In the data rows, 128 means zero.
Some points, one per row:
[158 153  72 128  98 111 124 105 160 131 159 124 146 150 128 127 122 131
  79 153 125 134 115  86 157  88 169  96 117  99 159 139  99 132  87 134
 126  70 177 125  80 154 119  99 111 152  89 115 152  92]
[ 95 106 164 132 173 164 141 179  85 128 105 158  86 106 152 164 140  98
 164  94 192 147 163 160  96 174 104 157 124 160 102 130 192 100 174 118
 154 161  96 120 139 100 132 141 176  77 163 135 105 148]
[174 143  94 112  92 109 139  95 142 105 175 120 133 145 107 130 138 143
  85 135 128 144 116 110 142 109 160  89 121  88 153 146 122 127  89 127
 120  76 161 130  89 142 130  91  99 151  86 102 134  87]
[135 164 101 160 117 124 125 117 136 119 157 123 137 110 149 110 126 138
 107 134 128 117 128 120 132 124 145 126 144 121 126 147 122 118  98 123
 115  97 136 145  90 149 108 108 100 138 114 126 151 125]
[178 115 117  89 156 142 182 137 101 152 123 152  91 153  81 128 152 100
 141 122 140 141 182 137 140 159 161 129  79 134  92  99  98 150 142 135
 183 123 125  96 122 100 130 162 151 113 119  92 125  85]
[ 96 133 166 130 135 174 104 135  91 149  90 145 147 153 130  99 145 130
 158 142 101 116 128 204 154 166 126 152 132 170  69 118  95 130 128 160
 127 176  81  94 163 104 119 165 138 124 159 162 159 174]
[115 144 120 194 134 127  99 134 116 164 100 164 171  93 141 130 130 118
 162 162 131  92 112 127 127 103 119 157 143 154 148  82 126 176 129  74
 129 127 137 112 125 128  99 129 102 164  94 185 121 122]
[100 108 153 121 136 106 104 115 147  85 122  75 142 129 136 124 122 168
 155 100 103 146  87 140 115 121  78 142 166 106 153 160 150 103 139 148
  86 141 101 158 181 150 143 121 142 113 185 134 138 193]
[149 195  71 146  97 184 166 119 107 176 147 145 146 186 100  93 213  88
 113 178 133 108 148 151 166 157 172 124 133 125  95 116  70 171 105 123
 134 122 135  60  90 108  86 164 119 129  66 100 169  87]
[153 114 105 129 113  86 123 104 146  89 162  99 135 112 146 142 110 143
 124 107 129 144 123 100 125 105 134  93 115 100 174 143 135 119  90 132
 112 116 140 164 118 169 145  96 108 136 136 112 118 105]
[128 101 131  88 168 128 151 176  88 141 122 120  74 121 113 146 123 110
 135  99 154 142 167 133 118 154 132 126  94 118 111 109 142 118 168 120
 168 137 109 118 140 108 168 155 160 101 151 100  79 111]
[130 120 125 118 110 104 118  90 139 107 147 101 146 125 104 136 113 152
 109 125 102 132 109 124 149 112 139 110 138  96 136 138  96 116 109 148
 118 124 151 129 133 141 132 105 107 141 127 128 138 135]
[148 112 124 130 140 119 143 135 130 118 133 133 108 131 116 130 121 126
 146 133 107 137 132 116 136 134 120 131 119 117 120 130 133 123 136 126
 120 130 125 122 140 132 128 130 129 125 127 135 133 122]
[149 139 102 131  86 123 136  98 150 136 162 107 156 177 108 105 164 137
 106 155 105 131 120 133 171 109 155 103 118 103 125 154  79 151 115 161
 111 116 141 117 118 127 125 118 117 155  89 114 165 123]
[109 123 141 144 118 140 142 150 119 173 105 159 129 109 111 118 125 115
 140 119 118 127 118 134 122 127 121 138 139 166 134 127 156 109 162 126
 123 134 103 124 134 112 116 128 143 130 116 131 134 125]
[105 113 155 121 125 102 108 126 162 107 133  82 161 136 138 134 125 150
 143 105 108 139 101 141 118 127  92 132 158 116 161 152 150  87 130 140
  96 145 118 154 174 155 153 107 138 124 169 126 115 169]
[132 159 110 137 120 119 124 126 136 128 122 127 143 134 123 110 123 129
 107 152 100 126 125 133 138 119 145 129 144 113 133 136 115 142 101 129
 118 103 154 124 111 125 111 138 104 139 118 115 140 120]
[115 123 136 130 133 123 123 148 107 166  94 146 106 120 124 115 139 100
 154 100 146 132 137 128 126 125 100 139 116 162 114  94 161 127 164 114
 129 146  97 123 139 102 126 149 122 107 136 132 110 128]
[160 145 108 144 101 148 117 109 138 142 144 134 150 162 137 103 163 126
 118 158  87 112 134 121 156 109 162 123 142 117 128 114  75 159 114 142
 115 106 138 108 111 131  93 128  93 155  83 131 168 129]
[131  94 133  83 155 119 175 136 119 102 140 111  91 145 113 160 117 114
 140  91 118 161 163 123 110 146 140 116  88 109 110 107 137 112 145 152
 152 131 122 111 143 115 175 162 157 101 158  81  99 117]
[157 105 115  94 118 135 137 129 117 111 155 115 107 170  92 129 144 131
 123 118 116 155 129 141 148 128 117 113  99 118 131 145 114 126 132 160
 123 115 136 125 133 119 138 132 131 130 141 103 113 114]
[127 121 148 114 160 155 148 152 116 139 117 160 104 120 115 133 151  97
 144 131 178 143 176 141 112 168 133 133 118 145  87 131 149 125 155 130
 166 146 115 106 130  86 138 146 158  97 123 112 114 126]
[118 129 132 111 129 109 106 126 155 113 122  92 152 130 157 122 110 155
 141 119  96 149 100 136 118 122 107 131 153 120 138 142 150 103 124 137
 119 144 124 151 155 161 138 131 133 103 151 126 122 163]
[139 121 135 133 138 134 137 134 106 158 126 127 134 132 121 135 139 111
 154 145 124 121 132 131 115 133 133 134 114 140 130 106 128 148 149 108
 140 125 128  97 127  93 138 148 120 130 114 140 115 113]
[119 148 112 138 131 111 103 115 110 136 119 147 155 122 149 101  93 135
 102 151 105 103 121 119 134 124 136 131 149 131 141 141 122 128 109 125
 122 114 133 150  91 115  98 106 119 144 117 127 144 119]
[142 140 113 133 108 120 128 107 129 141 133 140 135 125 129 106 111 132
 116 145 115 143 124 122 153 138 136 117 141 137 152 140 130 117 121 123
 113 114 142 135 120 141 129  98 116 126 113 118 149 117]
[ 98 147 115 174 147 142  93 148 115 137 100 158 122  99 160 137 123 131
 141 161 141  85 137 118 125 141 137 159 141 148 133 121 122 142 122 107
 129 148 132 116 112 131  80 109 127 131 120 166 136 124]
[111 116 132 123 123 109 130 116 139 104 129 125 136 117 133 110 125 146
 128 131 128 151 125 132  99 136  94 134 147 114 130 138 147  95 145 129
 128 132 123 145 151 141 127 131 134 106 156 126 120 163]
[ 74 133 149 118 145 140 116 144 116 114 100 122 137  89 151 121 124 125
 137 113 161 130 125 137 105 147  82 155 157 157 117 148 160  95 136 124
 119 153 108 126 149 130 114 124 117 118 147 140 121 153]
[106 128 147 147 136 132 141 161 105 172  88 162 117 107 116 116 130  94
 162 116 147 141 133 130 113 130 106 148 126 172 110 100 169 119 149  98
 142 144 106 120 148 104 138 146 151 100 125 145 108 135]
[146 130  99 121  78 116 129 109 152 117 163 104 132 172  74 101 162 156
 100 135 107 119 117 134 173  94 150 109 138  83 130 142  97 142  93 168
 101 107 142 143 117 125 121 131  94 170 103 117 167 122]
[136 120 121 124 120 116 142 109 155 105 139 119 136 154 113 127 133 148
 104 123 117 132 111 114 147 115 151 117 122 111 147 139 120 132 125 143
 132 117 149 129 117 133 134 129 120 139 114 113 135 131]
[129 148 125 130 111 140 125 130 114 129 129 140 143 141 118 130 151 106
 122 137 128 100 129 145 151 143 131 139 133 127 110 122 114 149 125 147
 133 132 125 114 130 120 115 139 140 139 116 140 146 125]
[ 97 109 151 115 145  96 104 112 154  92 124  86 145 148 124 122 117 163
 142  89  96 151  94 137 125 134  82 147 167  95 152 158 125  97 126 163
  82 140 116 155 178 147 139 119 122 126 182 158 119 181]
[118 115 142 177 137 147 111 141  92 106  94 167 142  78 173 157 114 107
 133 164 151  67 143 102 121 136 136 171 120 139 147  77 126 182 132  42
 160 131 144 110 106 112 104 141 109 148 102 182 105 107]
[146 150 122 106 103 148 125 115 123 158 140 133 134 186 103  84 176 133
 131 179 110 105 138 173 171 140 150 134 136 131 113 123  97 149 121 158
 112 134 121  92 123 102 107 142 124 133 103 122 168 125]
Here are 24 more points, each followed by its number:
[111 144 134 154 149 154 126 144  96 137 111 162 132 125 128 135 141 104
 142 156 161 107 158 151 119 138 133 143 107 149 118 107 123 147 139 111
 147 144 123  91 124 107 118 150 135 129 120 157 123 119] 0
[136  97 145 113 124 116 135 129 150 111 139 117 112  95 120 137  98 121
 129  97 127 151 116 102 121 125 109 108 122 150 161 154 148 101 127 132
 113 141 128 160 146 129 157 103 152 113 156 109 110 139] 1
[125 150 139 127 135 111 105 112 142 133 110 112 139 111 132  96 108 149
 137 115 108 140  92 140 120 120  95 135 161 136 143 162 160  98 141 142
 105 144 122 144 132 151 129 109 124 129 154 131 141 158] 2
[166 136  83 112 100 127 155 113 132 129 168 111 137 147  92 112 158 116
 109 152 115 134 130 127 136 124 164 105 102 104 134 140 108 163  98 156
 146  99 157  97 100 139 126 139 120 155 106  85 130  96] 3
[150 128 108 116 110  89 129 103 165 102 173  90 126 145 106 136 123 157
  96 130 115 138 112 109 144  97 142  85 121  96 132 156 119 130  93 126
 112 103 149 141 135 161 142 102 113 146 126 119 123 110] 4
[135 120 130 127 132 136 138 127 132 129 132 123 130 139 117 145 133 125
 134 122 123 144 122 125 144 133 133 122 117 132 119 132 117 133 131 128
 127 119 130 113 129 114 137 126 137 133 123 127 132 129] 5
[158 118 115 109 105 113 119 105 150 107 168 101 131 148 117 126 122 164
  85 112 102 137 112 124 161 105 137 104 125 121 145 150 106 122 108 152
 117  99 157 150 133 136 141 113 106 154 106 117 152 121] 6
[136 177  92 138 104 145 121 108 142 121 114 127 158 124 140 108 129 134
  98 157 119 121 124 115 146 113 144 120 132 111 131 130 109 129  85 130
 117 107 153 122  87 152 108 122 100 151  92 129 162 119] 7
[116 122 170 117 131  88  90 116 162 100 149  78 144 143 142 136 117 173
 139  86 110 144  98 118 122 107  92 129 166 108 154 158 147  96 129 157
  92 129 118 174 172 160 144 104 134 132 178 136 120 165] 8
[158 125 113 102  98  97 127  99 175 110 168 109 137 144  94 126 129 159
 103 133  96 137 103 125 164  90 146 104 138  93 127 155 108 143 102 160
 122  99 160 137 126 131 127 109 110 147 110 117 144 127] 9
[145 116 128 115 130 134 136 121 119 135 131 122 120 144 116 137 133 129
 160 125 131 144 125 113 130 124 128 136 112 129 125 124 131 135 126 122
 153 127 126 119 132 110 140 133 133 132 146 123 133 129] 10
[165 121 114 114  80  94 127  87 172  94 155 125 136 133  94 129 115 165
  97 130 125 137  98  97 155  86 132  90 122  93 151 143 119 131 112 141
  99  95 174 150 117 166 146 112 114 147 102 121 136 101] 11
[120  92 129 135 150 129 118 136 136 138 124 114 121 130 114 139 126 121
 128 108 117 146 130 135 108 125 116 133 133 129 123 114 127 120 143 128
 130 138 106 126 149 120 133 124 163 118 142 111 115 146] 12
[ 87 101 149 144 145 125 108 132 120 115 117 144 131 124 136 134 126 133
 155 126 113 111 134 143 124 139 105 138 110 141 122 113 132 128 142 135
 130 156 100 139 176 104 121 130 137 139 156 160 113 156] 13
[107 159 146 130 144 120 117 130 138 128 106 135 140 114 153 111  95 139
 116 130 118 118 106 133 121 121  97 145 177 135 135 166 156  90 123 139
 111 154 119 157 138 148 117 112 139 112 165 144 124 175] 14
[176 110 118  98 106  64 129  75 187  61 194  83 138 129 104 150 102 175
  91 114 115 161  93  69 151  96 134  71 111  74 169 157 104 131  92 156
  98  77 191 166  95 168 163  79 102 180 106 122 130 112] 15
[ 73 142 171 150 162 144  78 159 123 128  94 128 135  84 172 125 118 115
 150 134 190 105 115 146  91 158  92 179 186 172 112 167 189  91 159 119
 118 171  86 137 150 135 114 105 137  96 183 158 127 184] 16
[133 104 116 153 162 143 140 145  88 138 114 160 106 121 106 162 160  94
 147 139 143  99 149 116  88 126 130 158 104 132 127  75 124 172 143  75
 169 125 123 113 133 113 132 150 129 142 115 138 102 100] 17
[140 176 101 165 120 155 112 120 126 157 134 147 160 155 124  95 189 120
 131 166 123 106 126 156 144 158 164 147 135 129  99 105  97 161 100 138
 123 130 104  99 111 123  92 154 114 151  99 145 157 123] 18
[123 143 119 154 119 148 126 123 124 135 112 122 130 110 138 117 122 126
 131 137 110 106 136 133 131 121 138 130 129 139 129 113 109 148 133 132
 138 133 143 131 122 131 104 124 118 138 112 131 133 121] 19
[122 129 139 116 132 105 116 123 136 125 123  83 130 130 137 125 116 147
 118 114 117 139 101 123 121 115 100 129 145 117 150 162 144  95 126 135
 104 138 126 152 154 152 143 119 131 124 160 122 130 153] 20
[101 165 138 147 128 131  98 100 138 137 112 120 161 104 176  98 111 151
  97 130 128 127 121 118 126 119 114 131 192 140 157 161 148 103 106 137
 115 129 110 154 101 137  94  93 115 130 126 141 160 153] 21
[132 137 136 137 142 151 137 150 124 168 113 153 112 115 116 119 122 124
 138 116 129 136 126 133 116 123 116 108 125 168 118 123 146 108 154 124
 140 132 100 118 125 115 142 138 134 112 134 144 112 126] 22
[ 96 131 142 113 139 110 103 136 128 116 129  91 143  89 144 113 106 151
 138 116 118 142 103 145  98 135  83 170 141 124 130 143 148  94 153 146
 134 143  98 139 166 140 142 138 134  99 172 136 112 158] 23
Which two of these numbered points are nearest to each point below by angle, seen from the average point of the first points? Their numbers follow each, nearest first.
[118 182 116 144 109 133  89 105 144 136 116 128 141 103 160  92  87 150
 105 134 127 107 116 124 135 122 124 131 172 138 157 165 137 110 122 136
 113 103 141 153 102 155 102  96 103 142 120 136 147 122] > 21 7
[173 115 108 114 100  76 145  78 183  74 197  86 130 135 100 140  96 176
  93 111 102 162  97  74 142  76 140  81 107  76 163 150 107 130  97 155
  98  84 189 180 121 154 155  84 123 162 113 107 120 117] > 15 4
[152 159  88  98 102 148 168 130 133 147 153 131 120 164 104 113 173 115
 106 143 136 142 148 129 142 140 147 124 109 108  99 128 106 143 116 130
 161  94 144  83  94 112 126 174 126 125  92  87 131  87] > 3 18
[ 99 106 149 105 135 105 112 134 136  99 113  90 142 105 154 114 106 161
 130 103 120 156 113 139  97 125  66 155 151 125 128 139 147 108 141 152
 114 153 119 138 160 142 149 139 133 100 174 134 108 171] > 23 20
[ 66 112 178 122 174 156 147 198  92 116  70 149 119  80 166 135 107 102
 173 101 225 125 160 148  75 173  78 177 136 190  73 147 173  99 181 117
 164 169  76 124 158  87 115 132 158  70 161 155 111 146] > 16 22
[145 140 105 114 100 115 138  91 144 111 148 109 144 160  96 119 157 152
 100 135  95 136 121 121 154 101 165 107 127  99 124 145 102 121 113 151
 118 116 161 127 135 142 144 112 109 144 119 106 139 122] > 9 6
[149 188 104 161  97 132 100  97 146 150 114 136 159 126 177 102 105 130
  96 164  99  87 118 104 151 111 130 120 151 122 160 138 121 139  94 113
 113 102 154 123  73 168 106 114  77 164  89 128 163 119] > 7 21
[121 136 125 115 103 119 116 114 158 122 140  97 128 112 119 122 121 145
 124 118 115 142  95 124 112 125 120 135 135 121 131 160 138  97 105 129
 106 131 129 153 128 156 126 118 113 133 155 131 123 141] > 20 8
[127 107 132 133 139 118 137 141 133 135 131 137 113 149 129 141 140 109
 154 109 111 146 132 130 125 125 113 134 125 131 123 107 144 125 132 121
 128 137 119 117 142 124 151 135 144 113 134 111 115 129] > 12 10
[ 97  98 172 107 137 127 105 140 116 121 127 125 133 131 136 145 124 130
 149 110 133 128 124 169 148 147 126 135 131 137 103 113 119 116 131 149
 112 170  85 135 169 117 130 147 145 132 156 129 133 153] > 13 12
[154 139 125 100 107 106 135 104 165  97 152 109 129 156 101 121 127 161
 102 123 112 140 102 129 161 105 147 104 111  99 120 138 103 137 118 159
 121 109 150 137 126 145 126 108 113 161 114 123 155 120] > 9 6
[113 127 135 115 152 117 145 120 110 129 135 133 124 135 119 137 155 116
 140 127 130 125 130 130 137 133 143 127 118 125 134 109 117 143 135 119
 143 126 117 130 123 112 128 133 143 119 122 132 115 115] > 17 0
[141 136 111 123 102 107 141 104 157 130 156 117 134 116 104 123 101 149
  98 122 116 138 105  93 139  97 133 108 134 111 159 153 127 120  83 141
 120 106 147 153 119 160 146 104 117 150 104 100 133  96] > 11 15
[131 128 148 102 132  98 139 145 160 122 129 119 102 114 121 129 101 140
 140  71 119 156 103 109 108 119  89  95 132 142 163 143 152  76 131 140
 117 130 134 168 137 141 159  94 135 105 159  82 105 152] > 1 20
[128 174 104 135 102 169 115 105 112 169 140 137 160 179  95  84 186 128
 123 181 102  93 134 189 190 159 174 137 154 135  96 120  72 177 113 145
 125 130 112  87 123  98  96 154  89 149  82 138 171 123] > 18 7
[ 79 148 146 133 128 119  91 126 142 116 119 106 156  98 178 107 100 145
 122 135 138 122 109 128 120 129  99 143 163 148 132 176 164  77 126 128
 109 143 110 158 140 140 102 114 113 121 156 147 143 160] > 14 21
[120 126 139 131 146 136 145 138 100 195  94 166 113 120 118 127 133 123
 147 118 127 126 133 140 123 128 100 115 130 160 115 121 163 109 165 115
 131 139 109 128 150 104 138 137 136 104 150 124 110 127] > 22 16
[118 129 116 137 116 128 115 119 128 148 131 137 131 126 131 143 134 130
 137 137 121 121 121 126 144 107 120 127 113 154 136 114 116 127 133 124
 122 131 126 147 122 127 123 111 115 136 120 138 126 131] > 19 13
[134  84 167  95 153 131 146 165 113 124 115 121  85 129 123 155 126 112
 139 110 131 155 146 147 143 158 136 125 121 125 107 113 143 113 120 136
 125 154 101 126 158 105 153 134 168 135 155 123 120 141] > 12 13
[ 88 108 174 108 130 121  94 127 142  90 131  90 141 133 143 130 107 149
 134 110  98 118 107 143 133 120 103 121 156 129 122 122 118 110 134 152
 109 166 111 154 174 139 133 111 131 132 171 143 109 174] > 8 20
[151  90 122 107 118  64 123  85 199  22 176  81 128  90 115 187  53 170
  89  89 110 178  84  48 106  77 132  59 108  66 199 158 151 101  86 144
 107  73 196 201 116 207 184  42 107 164 131 113 105 108] > 15 4
[103 201 128 149 125 211 113 126  76 220 111 154 163 217 105  56 246  82
 131 203  94  95 141 255 190 199 161 175 139 162  43 106  49 171 112 172
 122 177  74  43 138  67  71 230 116 146  87 132 195 136] > 18 0
[111 175 132 129 112 201 128 146  87 209 113 175 135 195 105  73 232  98
 153 189 134  99 152 218 175 187 165 159 128 169  51  95  76 172 123 155
 146 166  75  54 116  89  74 198 132 130  96 141 176 117] > 18 0
[ 94 120 157 121 145 109 113 129 141 116 114 107 146 113 145 130 118 152
 135 108 118 151 112 137  83 143  76 163 147 120 135 136 149 113 138 141
 123 133 115 144 169 147 140 136 128 119 168 135 115 175] > 23 8
[182 151  64 117  99 135 144  99 148 141 155 120 154 164  93 114 157 140
 113 145 103 128 128 117 161 128 158  98 112  92 129 141  85 155 100 127
 131  87 157 105  96 125 116 139 115 155  88 105 146  98] > 3 9
[144 106 127 126 130 133 141 151 110 149 112 131 110 134 112 137 144 116
 140 113 134 134 162 118 117 121 123 135 113 137 127  97 134 150 121 113
 133 135 131 107 140 116 144 132 143 121 126 120 109 113] > 17 10
[144 109 130 108 140 118 134 132 127 147 144 108 122 127 115 147 118 121
 127 118 133 143 129 113 125 133 132 118 104 141 118 130 121 115 147 134
 127 120 127 126 146 112 148 139 146 122 128 122 119 129] > 5 1
[117 107 152 114 109  76 102 107 158  92 156  86 151 134 121 159 107 178
 117 100 106 165  91  99 108  86 106 118 139 102 169 164 149  98 110 153
  87 117 138 179 168 171 153  94 124 137 161 134 116 151] > 8 20
[145 158 111 150 119 135 113 109 115 129 115 148 139 116 127  96 128 112
 107 153 127 112 123 116 130 121 146 123 123 121 126 138 107 147  99 117
 135 118 151 120  90 123 123 132 101 144 107 139 151 117] > 7 19
[140 113 136 114 139 133 134 133 127 142 130 146 109 139 117 140 152 129
 137 128 120 130 137 133 142 127 142 117 119 110 118 122 125 149 148 119
 143 138 126 108 129 102 132 150 140 126 134 119 134 102] > 10 17
[182 124  84 126 105 113 144  98 165  97 169 117 127 148 102 118 115 148
  87 112 126 158 100  85 143  95 162  77 125  91 166 139 112 129 104 137
 112  85 179 138  95 158 150 110 115 145  91  94 145 107] > 11 15
[ 98 144  97 225 120 130  49 123  92 136 129 174 196 103 178 118 118 147
 144 193 116  33  94 107 146  88 127 179 163 122 164  94 101 206 101  43
 100 105 147 141 108 158  74 105  69 180  77 220 153 125] > 19 7
[133 133 134 123 115 131 146 129 129 135 145 118 135 137 118 129 146 124
 107 121 121 128 141 131 145 118 130 122 125 121 117 125 111 133 123 139
 120 130 130 127 137 128 126 120 108 134 131 133 135 134] > 6 9
[132 125 137 120 117 124 120 135 142 144 119 110 105 133 110 138 128 120
 133 121 107 133 129 129 119 119 113 130 130 133 129 122 119 123 143 121
 124 134 140 134 150 109 141 135 132 119 130 126 127 127] > 12 1
[156  88 147  92 159 126 180 151 120 114 123 121  91 151 103 163 122 132
 132  94 145 170 158 133 107 155 120 127  72 118 111 124 124 105 145 127
 161 141 130 111 144  95 157 152 178  91 160  64  88 100] > 10 12
[145 104 128 114 146 140 162 154  97 136 129 153  99 124  93 141 137  87
 137 113 129 142 156 112 117 146 154 142  82 123 130  83 116 141 129 118
 171 121 122 113 118  92 166 162 158 123 115 114  99  85] > 17 10
[ 65 137 163 169 173 209 114 179  60 152  63 184 125 102 193 132 150  70
 175 159 187  69 160 182 110 180 123 199 125 179  69  80 143 171 162  96
 157 185  77  84 138  92  83 183 146 105 149 172 128 139] > 0 16
[138  89 148  95 159 124 165 142 119 117 128 114  91 152 114 159 125 112
 151  84 127 171 149 127  87 139 113 131  95 117 118 108 131 116 159 127
 144 151 111 118 145 103 166 159 162  99 168  84  90 124] > 12 10
[128 115 137 119 145 141 146 141 120 141 144 147 102 135 118 125 134 117
 151 128 127 137 147 137 122 140 146 119 104 138 101 107 133 141 134 110
 146 139 122 101 123  98 127 147 148 108 150 123 125 113] > 10 17
[141  98 120 114 109  85 136 110 167  73 166  94 141 139 130 135 107 167
 112 114 116 143 108  82 134  96 141  93 125  68 175 152 117 129 101 151
 123  87 177 159  96 160 154  91 109 144 124 101 127 117] > 15 11
[117 149 143 140 122 132 117 126 136 151 112 133 121 104 148 112 101 141
 120 124 105 135 129 129 123 129 106 124 148 155 116 153 166  92 139 139
 113 129 108 140 136 129 115 120 135 109 140 123 129 145] > 14 2
[119 142 114 192 101 128 102 133  91 161 111 156 163  95 145 128 141 116
 171 175 137  88 119 128 139 121 134 140 140 150 153  87 123 170 121  71
 110 102 126 133 100 103 108 117  95 165  97 191 145 139] > 19 0
[149 101 139 105 127  81 133 116 141  96 157  75 124 145 117 145 117 155
 115  99  97 172 110 126 115 113 124 115 115  89 136 141 123 112 106 148
 111 115 122 145 146 161 164 135 136 151 160 100 127 128] > 4 15
[119 146 152 109 137 147 170 149 132 163  91 148  92  92 119 129 113 121
 139  83 129 149 124 138 105 123  79 118 145 179 122 142 179  73 171 155
 137 161  89 135 154  99 133 120 182 101 166 124 113 123] > 22 1
[134 164 110 154  95 124 111 122 143 151 119 138 145 108 162 100  92 136
 109 151 105 117 119 109 144 113 139 114 174 131 151 176 142  96 102 133
 103 120 144 155  90 156  95  92 115 125 109 124 157 149] > 21 7
[148  88 136  90 120  91 139 110 129  98 154  84 111 153 120 156 123 142
 124 105  75 165  94 132 112 123 109 117 107  89 144 139 116 112 121 138
 115 112 127 122 156 136 157 135 139 108 162  79 113 144] > 20 8
[149 143 123 126 112 112 145 108 157 118 145 119 135 122 107 119  95 152
  95 122 115 143 111  91 130 104 131  94 130 113 145 159 140 107  96 146
 131 104 140 143 110 146 130  86 118 115 122 104 120 110] > 4 15
[148 101 117 119 128  89 118 100 168  55 159  94 129 114 117 145  85 169
 108 103 108 167 101  79 122  87 117 100 134 106 169 141 138 110 113 147
 106 105 149 176 127 170 149  88 116 140 133 121 109 127] > 15 4
[ 94  94 157 122 150 117 117 144 128 117 127 123 131 119 129 146 111 142
 137 108 125 119 110 135 124 142 127 132 124 150 105 125 131 113 137 119
 120 163 100 137 166 117 135 130 144 142 148 144 118 147] > 13 12
[138 115 126 111 124 105 144 148 132 119 157 114 106 139  99 138 125 137
 111 114 135 136 132 126 128 135 121 120  94 111 123 128 118 115 135 143
 136 111 124 113 135 126 152 134 132 129 140 106 111 126] > 5 4
[137 118 124  97 102  98 122 101 159  92 163 113 136 136 115 127 125 168
  98 152  86 129  99 129 163 103 152 103 144 106 134 137 124 138 112 162
  92 112 145 151 125 147 128 103 109 154 108 129 152 143] > 9 6
[133 114 132  91 131 119 149 121 122 110 139 104 130 151 123 145 142 125
 116 115 114 153 127 128 132 126 131 126 120 107 114 135 124 119 133 131
 137 120 134 132 153 118 157 142 146 103 151 113 113 129] > 5 10
[119 157 122 146 110 119 120 123 150 142 121 122 146 113 142  93 100 122
 110 141 123 129 129 117 136 126 133 111 162 131 122 151 125 108 124 128
 114 123 143 130 121 144 119 108 103 123 124 121 120 130] > 21 7
[130 103 133 104 121 123 114 123 137 132 143 113 118 123 113 124 131 130
 138 118 111 136 108 111 128 113 127 133 106 121 130 125 131 125 131 147
 137 137 139 133 141 136 136 119 147 131 126 127 120 131] > 1 8
[148 151 110 114 105 143 143 122 128 163 125 130 133 216  82  77 206 128
 118 175 119  99 147 175 196 146 163 155 126 120  91 112  77 147 122 159
 133 146 130  86 112  75  99 170 126 144 101 109 182 109] > 18 3
[124 113 142 108 126 121 130 130 133 115 131 118 110 134 132 141 140 120
 133 117 124 155 128 123 125 136 121 133 102 136 131 119 130 128 134 129
 141 124 136 128 145 129 144 141 137 124 140 116 115 128] > 10 1
[132 125 127 148 139 136 117 140 120 172 113 156 118  98 133  97 138 114
 154 132 132 127 124 122 138 123 112 147 139 158 126 117 154 121 148 114
 129 127 104 132 135  89 127 120 123 134 124 144 128 132] > 22 16
[123 138 101 214 133 128  62 110 108 152 115 165 193 102 179 135 130 133
 144 192 123  50  96 106 121 101 139 176 147 144 166  84  95 200 112  33
  98 100 159 132 114 150  80 120  63 193  74 237 144 140] > 19 7
[162 161  86 120 108 135 148 110 123 146 153 130 126 167  88 107 187 113
 113 174 118 130 151 128 164 123 153 120 125  95 117 124  90 148 116 137
 143 100 157  93  93 123 116 156 117 156  80 108 148  79] > 3 18
[137 143 151 111 129 119 133 135 135 159 111 142 120 106 140  99 106 147
 126 107 123 137 133 117 129 116 117 128 159 135 134 153 157  99 129 142
 112 133 110 123 111 135 125 109 120 129 140 130 134 135] > 2 14
[158 143 103 116  87 101 129  94 151 123 163 109 146 168 108  92 148 154
 114 138 108 143 119 114 161 102 154  95 133  95 142 126  96 132 116 165
 108 100 153 130 117 124 137 122 110 156  90 130 146 121] > 9 6
[188 146  80 129  94 132 134  95 136 126 165 121 135 175  85  97 176 118
  94 158 105 130 147 123 143 111 170 112 126 109 112 129  93 150 100 146
 127 103 173 116  89 126 124 121 119 158  85  93 145 101] > 3 9
[101 118 144 104 153  96 111 123 127  87 126 100 139 116 141 125 110 146
 142 123 125 153 118 134  80 128  87 142 145 111 125 143 155 114 145 136
 126 148 123 132 165 139 150 135 120 109 166 121 104 158] > 23 20
[ 84 152 133 148 139 154 104 145 116 110 118 139 135  99 181 119 133 111
 132 124 146 127 120 126 104 147 123 137 159 149  96 134 150 118 129 113
 123 135 109 129 132 136 111 122 118 121 131 139 140 141] > 16 21
[181 164  74 127  79 144 161  95 133 160 156 144 150 166  79  84 199 113
  92 162 121 121 148 128 161 133 185 102 122  97 116 106  93 187 107 140
 147  89 170  90  68 126 114 168 108 158  71  81 161  88] > 3 18
[124 128 118 108 132 124 139 130 122 142 147 130 122 144 123 126 141 123
 134 116 122 130 126 125 131 124 148 130  86 114 122 112 106 133 133 138
 135 122 135 122 142 124 128 140 125 131 128 124 127 120] > 10 3
[131 104 119 118 125 120 147 116 151 120 129 112 120 147 111 132 131 138
 128 118 121 129 122 135 137 125 128 119 111 107 129 141 112 132 127 139
 134 129 144 122 136 127 136 139 140 133 134 113 125 118] > 4 9
[ 84 155 123 132 129 143  99 137 144 130  94 138 150  82 187 121 103 137
 141 123 165 112 105 144 111 151  95 159 180 160 120 169 172  94 140 144
 127 151 115 140 135 142 104 118 109 108 145 165 150 168] > 16 14
[135 112 153 104 158 116 160 138 131 123 121 113  86 151 120 162 134 114
 139  91 137 160 151 141  98 147 112 130  94 109 109 116 133 116 140 133
 148 140 119 121 149 109 173 161 181 106 162  97 108 137] > 12 10
[106 125 147 113 125 103 110 117 146 119 131  95 113 135 128 142 106 166
 124  96 121 166  94 126 116 119  92 130 145 111 141 163 162  95 134 153
  90 149 108 164 165 141 146 108 149 122 157 115 121 170] > 20 8
[ 75 155 145 131 141 124  78 115 120 118  98 112 152 101 168 102 101 147
 143 122 144 114 109 134 115 137  79 162 171 142 132 185 169  95 143 133
 114 170  93 147 151 148 119 121 128 110 165 158 132 180] > 14 16
[114 122 149 126 128 133 137 136 139 140 106 134 117 105 135 135 104 123
 134  96 138 150 130 115 116 124 102 131 138 145 127 142 171  85 155 134
 135 136 122 150 141 137 141 118 148 123 148 109 116 149] > 1 14
[ 71 136 142 138 140 135  96 146 130 107  96 115 152  93 155 122 122 140
 149 123 167 150 116 159 108 140  73 147 153 137 125 154 162  99 143 114
 135 157 104 148 153 141 116 130 125 114 150 146 130 189] > 16 23
[121 132 133 108 126 116 127 144 125 131 114 127 115 126 121 130 124 113
 130 112 119 132 116 122 137 113 115 134 136 140 123 120 135 131 136 131
 132 131 132 128 135 123 140 110 129 133 133 134 109 134] > 1 22
[141 109 129 143 149 134 144 139 126 140 112 137 111 133 120 161 124 109
 146 107 131 140 144 133 115 126 139 119  92 135 111  90 115 137 144 112
 135 121 130 115 131 120 116 144 134 120 138 122 102 120] > 17 12
